500 stands for zero in the data rows.
Here are some numbered points:
tensor([464., 409., 682., 388., 374., 677., 362., 609., 325., 506., 735., 289.,
        734., 659., 237., 638., 222., 510., 153., 137., 774.,  94.,  86., 670.]) 0
tensor([485., 744., 387., 449., 561., 388., 629., 389., 590., 416., 637., 516.,
        494., 500., 506., 611., 567., 502., 504., 494., 540., 513., 532., 531.]) 1
tensor([464., 445., 394., 398., 761., 364., 450., 428., 565., 587., 355., 454.,
        456., 662., 545., 392., 512., 420., 743., 435., 461., 536., 518., 621.]) 2
tensor([464., 409., 400., 651., 374., 660., 470., 548., 401., 645., 412., 529.,
        446., 595., 453., 489., 527., 586., 439., 540., 534., 617., 475., 558.]) 3
tensor([681., 472., 364., 415., 416., 642., 682., 493., 565., 498., 396., 423.,
        440., 472., 628., 597., 567., 494., 458., 467., 489., 557., 616., 568.]) 4
tensor([528., 540., 435., 415., 388., 433., 457., 440., 475., 678., 641., 539.,
        560., 398., 385., 381., 513., 483., 534., 514., 693., 555., 598., 496.]) 5
tensor([464., 616., 630., 447., 667., 456., 449., 495., 484., 514., 529., 511.,
        637., 411., 554., 453., 543., 476., 556., 538., 569., 479., 647., 476.]) 6
tensor([464., 425., 367., 680., 542., 369., 410., 359., 584., 396., 704., 393.,
        431., 484., 760., 532., 402., 473., 488., 688., 479., 500., 542., 476.]) 7
tensor([498., 478., 393., 402., 667., 411., 472., 402., 723., 480., 491., 452.,
        447., 633., 578., 510., 499., 453., 561., 512., 509., 513., 515., 608.]) 8
tensor([464., 409., 583., 388., 374., 580., 362., 520., 325., 592., 595., 289.,
        734., 521., 237., 637., 222., 543., 153., 395., 773.,  94., 560., 670.]) 9
tensor([464., 420., 361., 596., 494., 362., 397., 704., 510., 355., 577., 593.,
        468., 401., 613., 433., 513., 422., 661., 544., 422., 508., 705., 503.]) 10
tensor([464., 409., 376., 536., 374., 523., 423., 707., 368., 590., 355., 539.,
        373., 589., 386., 532., 424., 722., 364., 570., 418., 656., 402., 633.]) 11
tensor([464., 412., 458., 613., 400., 658., 591., 416., 492., 605., 539., 449.,
        591., 498., 524., 448., 633., 523., 481., 564., 555., 565., 461., 517.]) 12
tensor([464., 731., 365., 479., 401., 515., 400., 597., 384., 657., 329., 624.,
        368., 518., 372., 582., 402., 622., 372., 705., 370., 606., 423., 630.]) 13
Which two points above are nearest to each new point, looking only along the 5 directions in which the numbered points spread most? Their numbers follow each, nearest first.
tensor([464., 409., 999., 388., 374., 345., 362., 305., 325., 249., 259., 289.,
        259., 190., 237., 168., 222., 146., 153., 137., 102.,  94.,  86.,   6.]) 9 0
tensor([509., 501., 409., 407., 765., 433., 508., 435., 433., 550., 540., 488.,
        508., 398., 674., 574., 542., 526., 490., 439., 566., 527., 576., 516.]) 1 6
tensor([474., 570., 563., 420., 618., 380., 497., 438., 456., 624., 450., 599.,
        604., 490., 636., 438., 550., 458., 544., 540., 520., 525., 480., 579.]) 1 6
tensor([464., 565., 559., 432., 594., 428., 427., 447., 664., 448., 558., 633.,
        549., 542., 502., 400., 535., 446., 566., 552., 524., 588., 567., 493.]) 1 6
tensor([467., 587., 607., 523., 644., 544., 589., 471., 625., 451., 453., 557.,
        463., 478., 531., 486., 584., 490., 600., 533., 533., 552., 518., 513.]) 1 8
tensor([600., 690., 538., 446., 405., 533., 566., 593., 645., 477., 488., 525.,
        425., 402., 530., 535., 630., 584., 514., 508., 465., 505., 563., 546.]) 1 5
tensor([736., 465., 425., 517., 556., 552., 654., 444., 517., 479., 573., 515.,
        567., 449., 565., 451., 572., 497., 582., 538., 568., 512., 549., 497.]) 1 4
tensor([464., 613., 395., 487., 445., 543., 465., 665., 486., 585., 436., 563.,
        509., 517., 521., 535., 565., 490., 528., 586., 535., 509., 563., 500.]) 5 1
tensor([478., 621., 631., 430., 696., 391., 539., 480., 497., 509., 510., 566.,
        469., 580., 501., 518., 575., 475., 607., 520., 524., 505., 511., 519.]) 1 6
tensor([464., 409., 999., 388., 374., 999., 362., 305., 325., 249., 259., 289.,
        259., 190., 237., 168., 222., 146., 153., 137., 102.,  94.,  86.,   6.]) 9 0
tensor([464., 689., 414., 524., 471., 616., 503., 582., 546., 485., 481., 610.,
        572., 421., 571., 482., 573., 478., 558., 552., 495., 558., 536., 516.]) 1 5
tensor([466., 544., 543., 490., 578., 495., 533., 430., 701., 401., 499., 634.,
        470., 551., 544., 509., 547., 558., 554., 501., 535., 503., 535., 501.]) 1 8
